Each run below is a few steps of one of 7 hidden systems, one row a step.
bimaf, seq 1 (10 x 18):
[[-12   6 -11  -5  20  20   6  15  -8   4  17 -22   8  16  -6 -14  10 -26]
 [  5   2  21  18 -13   4 -14 -14   7   1 -23  17  17  -3  14   3  -6  26]
 [  5 -10 -26 -15  -4 -24  10   9  -3   8   3  -2 -32  -3 -13   1   4 -17]
 [-12  12   7   1  10  35  -2  -2  -7  -2  17   3  34   2  11  -7   8  -6]
 [ 10 -24   8  10 -16 -19  -1  -5   7  -5 -25   4 -14 -12   3  16 -14  19]
 [  5   9 -16 -13  11  -1   4   9   0   8  21 -18  -8  12  -6 -11  15 -34]
 [ -7   6   9   9  -7  18  -9 -16   7 -13  -8  13  33  -4   7  -5  -8  27]
 [  9 -20  -4 -11  -7 -27   5   4  -3   3  -1  -4 -40  -2 -10  17   4   2]
 [ -2  26   1  -2  18  20   2   7  -2  -5  24  -4  25   1   8 -12   0 -22]
 [ -7 -17   9  17 -14  -6  -3 -12   8  -8 -28  -2   0  -3  -6   5 -14  34]]
bap, seq 2 (10 x 18):
[[  6  -9 -15 -13 -14  11  -2 -14 -19  35  -4   6  -5   1 -13  -7  22  -5]
 [-10 -21   4  -9  -5  16  12  30 -14  -5   1  10  -3 -24  13  16 -11   4]
 [ 21 -11  10  13  -2  15   2 -16   7 -12  10 -17  27   5  16   1 -10 -18]
 [ 29  11 -20 -17  -1 -18  -5  10  18  -8 -23   4   1  -1 -15 -10  -7   0]
 [-34 -14 -19  -8 -19  -5  -1 -11  18  -8   8  -9 -14  -9   2 -11  14   5]
 [  7  -7  -8  -8   9   5  16 -19 -31   2  29   8  -1  -3 -23  13  -2  -4]
 [  2   6  19   7   8 -10  14  26   5 -24   9  -8  -9  -1   6  12 -32   6]
 [  2  22   6  12  15 -11 -18 -25  21 -10   4 -16  13  15  -1  -8  11  -7]
 [ -9  15 -16  -5  -1 -20  -1   3  -7  16 -17  20 -21  13 -21 -12   4  17]
 [-36  -8  17   5  -3  13   0   3 -11  13  17 -11 -17  -9  12  10  16   6]]
kovi, seq 3 (10 x 18):
[[-14   2 -18 -16 -17  10   2  -6  -6   5   5  23   6 -36  -4  -9   2   5]
 [ -9 -26  -1  -9  12   3  14   2 -18 -18  14  -3 -11  21 -13  19   0  17]
 [ 22  30   3  -3  14 -11   6   2   0  -6  29  13   5   5   6  -1  -7 -25]
 [-18  15  -6   1 -11  -4  -1 -15  22 -18  -2 -12   8  -9 -18 -20 -13  23]
 [ -6   2  -4  -2   6 -19 -11  -5  -7  18 -10   8 -26  28 -11   3  23  13]
 [-25  15   4  19   9  -3   5   6 -14   9   7  23   0 -25  16   3 -10 -15]
 [-12  -6  22  18  16  17   1   0  -2 -12  -3 -32  12  16  -8   5  -9  14]
 [ 32  17  15   7  -3 -16 -14   5  15  12 -16   5  -2  15  17  -2   5 -11]
 [-21 -10 -14   9 -19   4  -5  -5  11  13 -20  -9   4 -33   2 -15   0  -7]
 [  1 -28   7  -7   5  22  -4  10 -23  13 -13   1  -1  17  -2  16  18  13]]
kovi, seq 4:
[[  1   4 -13   1  -7   9  -9   1  10  -3 -12  30  29 -10  25 -13   0  -9]
 [ -1 -28   6   2 -21   8  15  -5  -8   9   1 -29 -18  -2 -18   3  -8  14]
 [ 21   5  -8 -20  25  -2 -14  18  -3  -5  -2  18   7   0   9  14  20 -17]
 [-11 -10  -7   8 -28  10  23 -15   5  -9  19   2   8  -4   9 -16 -24   1]
 [ 20   4   0 -21  17  -5  -9   1  -5  -1  -3 -18 -11   3 -33  13  15  11]
 [-12   8 -16  -3  -8 -11   2   4  11 -10  10  37   2   4  29 -12  -2  -9]
 [-12  -2   5   8   0   6  12 -23 -17   7  14 -25  -6 -10 -33   3  -8  10]
 [  6  18   5 -10  25 -10 -13  27   5 -13 -10  20   1  20   9   7   7   7]
 [-17   4   4  25 -21  -7  11 -27   9   7  17  -8  -4  -6  11 -14 -10 -13]
 [  3   8   2  -2  24   6 -15   8 -11   8 -30  -7   6  -1 -30   6   6  18]]
roguk, seq 5 (10 x 18):
[[-15   9  12  -1  21  16   9  23  -8 -23  12 -12  10 -10  -8   8 -18  10]
 [ 20  20   7  23  15 -18  -4 -14   6   9  -5 -12   2  18  -3  -5  -6 -23]
 [-16  -3  -2  -1 -15 -20 -15  10  24  -2 -27   8 -17  -4  10  -4   7  22]
 [-32   1  -1  -1  -2  14   6 -13 -21  13  30  11  -6   6   4  -1  17   1]
 [ 30  16  -5 -10   8   3   7  13 -21  10  -7  24   9 -14 -15   4 -14  -2]
 [-11  -4  15  16   9  11   4  32   9  -6 -12 -31   4   1   9  -3 -16  -7]
 [ 10  -5  -3  13  -7  -9 -15 -24   9  18 -10   2   2  23  17  -7  22 -19]
 [ -9 -22 -13 -20 -29   0   5   8   1  -2  -5  22 -13 -14   6   2   2  22]
 [ -5  -1   1  -9  13  31  10  -4 -23   1  31 -12  14  -5 -12   4   6 -11]
 [ 43   4   3   4   8  -8   1   2   5 -12 -17   1  17   2  -4   6 -22  -7]]
bap, seq 6, 10 rows:
[[ 14  13  21  23  19 -18   0 -16 -14  -4  -1  10  -2  14  -9  19 -16  12]
 [-15  21  11  10  13 -10 -10  27  14   6 -12 -15 -13  24   5 -10   7  -1]
 [-16  21   5   9  -3   4 -18 -21  -7  25  -4  20   6  -5   4  -7  22   9]
 [ -2 -24   8  10   0   9   4  17 -26  25 -22   7 -12  12   2  11   0   8]
 [  5   6  17  -1   0  27  -6  21   0   8   6  -5  19 -11  29  -1   7 -18]
 [ 26 -10  -5   9 -10   3  -9 -13   6   3 -34  15  25  -5   4  -3  -9   1]
 [  3 -22 -21 -21 -18   6  -2  19  15   7 -14 -16  -9   2   1 -14  13 -10]
 [ -4 -10 -18 -16 -13  13   5 -16  -5  -7  20  17  14 -34   4   0   2  -8]
 [ 19 -31  -5   1  -4  -2  22  -2  -5 -18   1 -13  -2   3 -13  12 -26   2]
 [ 10  17  -4 -19   9  -8  -2   8  25 -27  22 -17   2  -3   1  -6   0 -13]]
Kupi, seq 7:
[[ -9  26  21  21  25  -1  -6  10   1   3  12 -15   4   1  13   1   0 -22]
 [  2  -8 -10  29   8   1  -7 -23  -1   9 -28   2  24  11  -1  -8  -3 -12]
 [  1   5  -4  -1 -13  -1  -9  24   4  31 -21   7 -11   0  18 -13  13 -16]
 [-15 -18   5   6   1  20  -3   2  -6  -5   4  13  19 -25  30  12   4 -11]
 [ 26 -26   9   2 -23  21  15   0 -15  18  -7  -5   5   5  -1   2 -13   2]
 [ 21   0   7 -18  -6   8  -5  28  26 -18   3 -19   7  -5  17  -3  -1  -6]
 [  0 -27 -21 -15 -19   1   0 -24  12 -21  -2   8  10  -7  -3   0   2  14]
 [  6   1  -2 -31 -16  -1   9  19  -9   7  11   4 -28  -5 -16   3   4  19]
 [-10   6  13  -4  14  -2   6  -4   3 -34  33  -5   0  -4  -1  15 -10  12]
 [ 15   5  -7   2   3 -12   6 -27  -4  -1   0 -14  -5  21 -37  -5  -7  12]]
bimaf, seq 8 (10 x 18):
[[ 18   3   3  -2   8 -15 -25  -6  19   2 -25 -22  -2 -18 -12   6  13  -2]
 [ -6   7 -18 -10  -2  -6  10  -1   7 -15  18  16  -2  40   4 -17   0   2]
 [ -4   9  16  -3 -11  13  -1 -18 -14  12  12   0   1 -34 -14   8   2  20]
 [  0 -13  -2  -5  29 -12   1  29   1 -25  -5  -1  -8   5   6  21  -7  -7]
 [ -5  17  16  28 -11   6  10 -12   2  17   9 -19   3  16   4 -19 -13  -9]
 [  8   8 -13 -14   6  -9 -20   2   7   2 -35   7   3 -12 -21  -1  10  18]
 [-22  -3  -6  -6  -5   0  13   9 -12   3  25  22 -17  25  17  -4   7  -1]
 [  7   3  12  14   4  13   1 -11 -18  12  -5   1  17 -41  -6  12 -12  -6]
 [ -2 -26  -8   0   7  -6  -1  27  14 -12 -24 -15  -7  21   9   1  -1  -7]
 [  6  20   4  11 -17   2  -6 -29   2  25  10   2   6   9   8 -19  12 -14]]
gez, seq 9:
[[  4   1   8  10   2  -3   1  13  16 -23 -26  -9  10   1  -6  -3 -28  24]
 [  4 -11 -10   2 -16 -15  -4 -24   3  15   8  14 -14  24  16  -5  20 -11]
 [ -7  12 -12 -19   8  19  -5  14 -13   8  -9   7  13 -32 -21  -4   4   6]
 [-10 -24  21  10 -14   7  11   8   7 -16   9 -14  -8  13  22   9 -12  12]
 [ 34   6 -10 -10  15  -6  -8  -8  -2   8   5   1   6   5  -1   3  16 -34]
 [-20   5 -16   3  -5  -6  10   1   8 -17 -12  -2   3 -13 -23 -15 -26  20]
 [  3  -3  24  -1 -20   4 -11 -21   5  11  17  -2 -10  14  18   6  25  12]
 [  1   6 -15 -15  29   2   4  19 -23  -6   7  19   3 -17 -11  13  -1 -12]
 [-16  -3  15  25 -10   0  11   1  15  -5   1 -36  -3   3   3 -11 -21  -1]
 [ 35  15   5  -5   7 -14 -18 -16   3   2  -5  21   4  19   4   7  14   2]]
pak, seq 10:
[[-19   1   7  -3   1  -8 -19  -1  12  -3   9   6  -8 -26  28  13  23 -10]
 [  5 -12  -6  16   3  12  20 -16 -31   9  -2  11  13  14 -19   0 -20   2]
 [  7  12   6 -20  -6   4  -5  42  20  -3  -8 -16  -8 -11   5  -8   0   2]
 [ -3 -17  -2  18   7  -5 -10 -39   2  -7   6   2  14  -8  14  12  10 -16]
 [ 10  -4 -16 -11 -12   1  16  12 -10  11 -13   8 -11  25 -23 -15 -14  17]
 [-17   7  10 -15  -1   2 -14  13  13 -10  17  -5  -6 -31  21   9  19   0]
 [ 11 -14   1  22   6   3  17 -30 -20  -1   8   3  13  14 -10   8 -19  -7]
 [ 10  19  -6 -22  -9  -4  -2  33  18   3  -9 -15 -13   5 -10 -20   0   4]
 [-20  -6   5  11   7  -6 -18 -30   7 -12  12   7   7 -10  19  15  20   0]
 [ 12   0  -4   4  -4   0  23   4 -25  16  -4  11 -11  25 -22  -5 -19  10]]
gez, seq 11, 10 rows:
[[-20   2   5  22 -10   7  -2   6  -7  28 -18   7   0 -27  15  -5  -4 -12]
 [  9 -14  12   1   9  10 -11  27  -1   4 -33  -2   3  22   7   7   6  14]
 [  4 -16 -25   3 -14   1   9   7   5   7  -9  18   8   5  22 -16  -7 -28]
 [  8 -19  -8  -9 -15  13 -13  -4  10   6 -32 -17  10 -19 -12  -4   7  12]
 [  5 -25 -12 -25 -17  13  10   5   1 -15  13  12  -1  24   9  -2   5  13]
 [ 11 -12 -12 -16  -7  11   2 -10   1   0  17 -15   8 -36  -1   3   7 -24]
 [  9  -6   1 -12   7   1   5  -2   7 -31   9 -23   1  11 -25   6 -11  22]
 [  7  13  -5  -6 -11 -14   7 -27   6  -7  40   4  -9   4   6  -4   4 -13]
 [-11  21   5  -4  22  -4  -9 -11  -9  -5   8  -8  -1 -25 -30  12   4  14]
 [-15  14  24  15   3  -7  14   4  -5  -5  27  -1 -16  25   8   3 -12  10]]
pak, seq 12, 10 rows:
[[-17  -7   8  -4   1  23 -12 -10   4 -14  18   6  21  -7  26   6  21   0]
 [ 30  -8   5  11 -11 -12  19  -9 -15   8  -8   5 -11   2 -18   8 -30   7]
 [-14   8 -16 -23   8   4  -7  23  17  -8   8 -24  -4  -5  -3 -14  18 -15]
 [  6  -6  14  16 -11   2  -4 -38   1  -7   5  20  17  10  17   7  -1  16]
 [  5   4  -7 -10   4 -18  13  19 -12  12  -4 -10 -32   1 -30   1  -8   2]
 [-22  14   4  -3   8  20 -10   2  11 -14  22  -1  22  -3  24  -7  14 -10]
 [ 26  -2  18  23  -8 -11   5 -21  -8  11 -16   3  -2   9 -11   8 -20  15]
 [-14  10 -21 -19  17 -10  -5  30   8  -1  -2 -10 -15   3  -6  -8  15 -17]
 [-13   0  13  19 -12  16  -6 -26  -1   1   4  21  23  -2  25  -2   2  10]
 [ 19  -6   2  -2   8 -12   9  19 -17  11 -18  -8 -21  -3 -27  13 -15   6]]
roguk, seq 13, 10 rows:
[[  0  15  -5   1  31  -4 -10 -21   4 -27  10   7  24   7  -8   5   4  -1]
 [  6  16  10  10 -14 -27  12  -4  11  -4   1  -6 -22   0 -12  -4 -26  14]
 [-31  18   0  -1  25  -8 -23   0   3   0  -3  -7  -8  -5  -7   4  27   6]
 [ -4  24   4  14  -5  -9  12  -5 -11   6   9  38   0  17   7  -9 -17  10]
 [ -8  13   7  -1   6  -3  -2  28 -12  25 -13 -10 -21 -22 -13   3   3  -4]
 [-12   8   0  13  13  16  -7  13  -2   4 -12  16  24  24  23 -11   4  -8]
 [ 16 -12   6   8 -27  -6  10   8  -7  32 -10   3 -22  -1  12  -1  -5 -10]
 [-15 -21 -18 -17   5  25 -11  17  -1   2 -13  -1  14 -10   7  -1  23  -6]
 [ 26 -15   8   4 -20  19  19  -9 -11   3  16   3  14  16  13  -2 -16  -7]
 [ 18 -26  -9 -13   3  -3  -6   7   8  -6 -16 -23  -4 -26 -11  15   4 -13]]
Kupi, seq 14 (10 x 18):
[[-13   2  -5  -3   2  10   9 -26 -16  -1  16 -11   0  11 -35  -4   1  22]
 [ 14  29  16   1  18 -27  -7  14   4  -5  -4   2 -19  13 -11   8  -6  11]
 [-27   8 -19  15  15 -18   1 -25   8  -9  14  -4   1   4  -1  -9   3 -21]
 [ -9  18  -1   8  11   4 -10  -1 -21  30 -24  13   0   6 -20  -7   9  12]
 [-11   8  19  24  12 -15  -2  13   1   6   4   6 -12  -1  30  11  -2 -21]
 [  0  -8 -10  17   8  23   1 -18 -13  16  -6 -10  29   0  -3  -9   2 -25]
 [ 14   1  13   7 -14   4 -10  28   8  17 -36   6   1   4  17  -7  -5   4]
 [ -4 -25  -6  -5  -8   6  -4  -4  10  -5  12   0   5 -15  33   7  15 -26]
 [ 14 -16  -6 -12 -17  30  12   6 -17   8  -9   9  17 -11 -11  -3 -10  13]
 [ 12 -10  24 -11 -17  -1   1  20  19 -15   8 -17 -15   1  19  10  -3  11]]

Name the system that made each run.
seq 15 (2 x 18):
[[ -1  14   1  -9   9 -35 -10   7   7   1  -5   3 -34   6  -9   9  12  11]
 [-37  13 -12  20  10   1   1 -14  -8   6   7  18  10  -3  10 -12   3 -15]]
  kovi
seq 16 (2 x 18):
[[ -7  17   5  -3  16 -17 -18  23  20  -7  -8  -2 -12  21  15  -1  17  -1]
 [-10  19  -9  16  -9  -5  14 -28 -14  13   8  20   3   4 -16 -16 -17   5]]
  bimaf
seq 17, 2 rows:
[[ -9 -11 -11  -1  22  -7 -14 -25 -15   4 -11   5  -1   1 -24  16  22   9]
 [-12   4   5  -1 -10   8  24  30 -13   7  18  10 -16  18  12  -9 -15  -1]]
  bap
seq 18 (2 x 18):
[[-33  10 -17   2   4  23   3   1  -5   0  -4   6  23   2  -8 -23  -2   6]
 [  5 -20  17   3  -6  -4  -7   0 -17  18 -16  17 -18   0   8  25  11  20]]
  bimaf
seq 19:
[[-19   0 -24  -7  -8 -10  11 -10   1  -5  25   7  -9 -28   0  -6  -3 -20]
 [ -8   3  -2 -12  18  17   4  -5 -19 -12   9   2  10  19 -28   4   1  28]]
  kovi
seq 20, 2 rows:
[[  9  31  -5 -25  16 -12 -12   7   8  -5  17  -8 -11  -6 -16   0  18  -6]
 [-29   7   7  22   8   0  11 -20  -5 -19  17   6  11  -4  -2   0 -20  12]]
  gez
seq 21, 2 rows:
[[ -8 -19   3   4   0   4   5  34  11  -6  -8 -12  -6  21  28  -2  -1 -14]
 [ 26   2  12   4 -10  16  -8 -29  -3  16   7  -8  19 -20   3   3   7 -14]]
  kovi
seq 22, 2 rows:
[[  7   5  11  -4  19  -7  12  30  -6 -13  22  -1 -14  23  10  12  -6 -11]
 [  0  30   1  15  -9   1  -6 -24  10  18   3  -5  16 -16   0 -22  -1 -16]]
  pak
seq 23 (2 x 18):
[[  6  -3  -4 -12   3   5  -6  33  -5  15 -16  15  -7  24  15  -2  17  -5]
 [ -2 -11  11  11 -16   8   6 -20  -3   1  19   0   6 -34  18   9  -8 -13]]
  kovi
seq 24 (2 x 18):
[[-16   8  -1   1 -27   4  11  -6   3  18  26  -8 -14  -7  12 -20   3 -14]
 [  4  -7  10  -2  28  16 -12   7 -13 -10 -17  -4  19 -14 -13  22   4  14]]
  Kupi
seq 25 (2 x 18):
[[ -9  23   6 -11  11   0 -24   0  13  -9  10  12  11 -19  20   4  25  -2]
 [ -6 -12   6  33   1  -7  17 -20 -19   7  -7   5  -4  14 -10   6 -24   7]]
  pak
seq 26:
[[  5  -1   5  -9  18   4  11  20   2 -35  24   0   8  -6   8  14 -17  -4]
 [ 16   5   7  15 -22  -3   5 -25  13  15   7 -25   0   7   2 -17  -5 -16]]
  pak
seq 27 (2 x 18):
[[-28 -11   0  -1  -1   2  -7  19  11  -7  -3  -6  -5 -36  20   7   5  -6]
 [ 21 -27  -1   9  -2  22  10 -17 -22   9  -2   4  20  13   1   7  -4 -10]]
  pak
seq 28, 2 rows:
[[ 18  -4  26  22  -7   6   2 -17  10  -4   0 -27  12  13   5   0 -14   1]
 [ 15  17 -12 -18  -6 -24 -14  -1  28  -7 -12 -12 -12   1 -17 -13   8   6]]
  bimaf
seq 29 (2 x 18):
[[  8  26   1 -16   2   7 -11  19  12   0 -17 -14   4   4 -24 -15   1  20]
 [-14 -11  -2   4 -16 -21 -11 -17  12   4   1  20 -18   4  25   5  20   3]]
  kovi
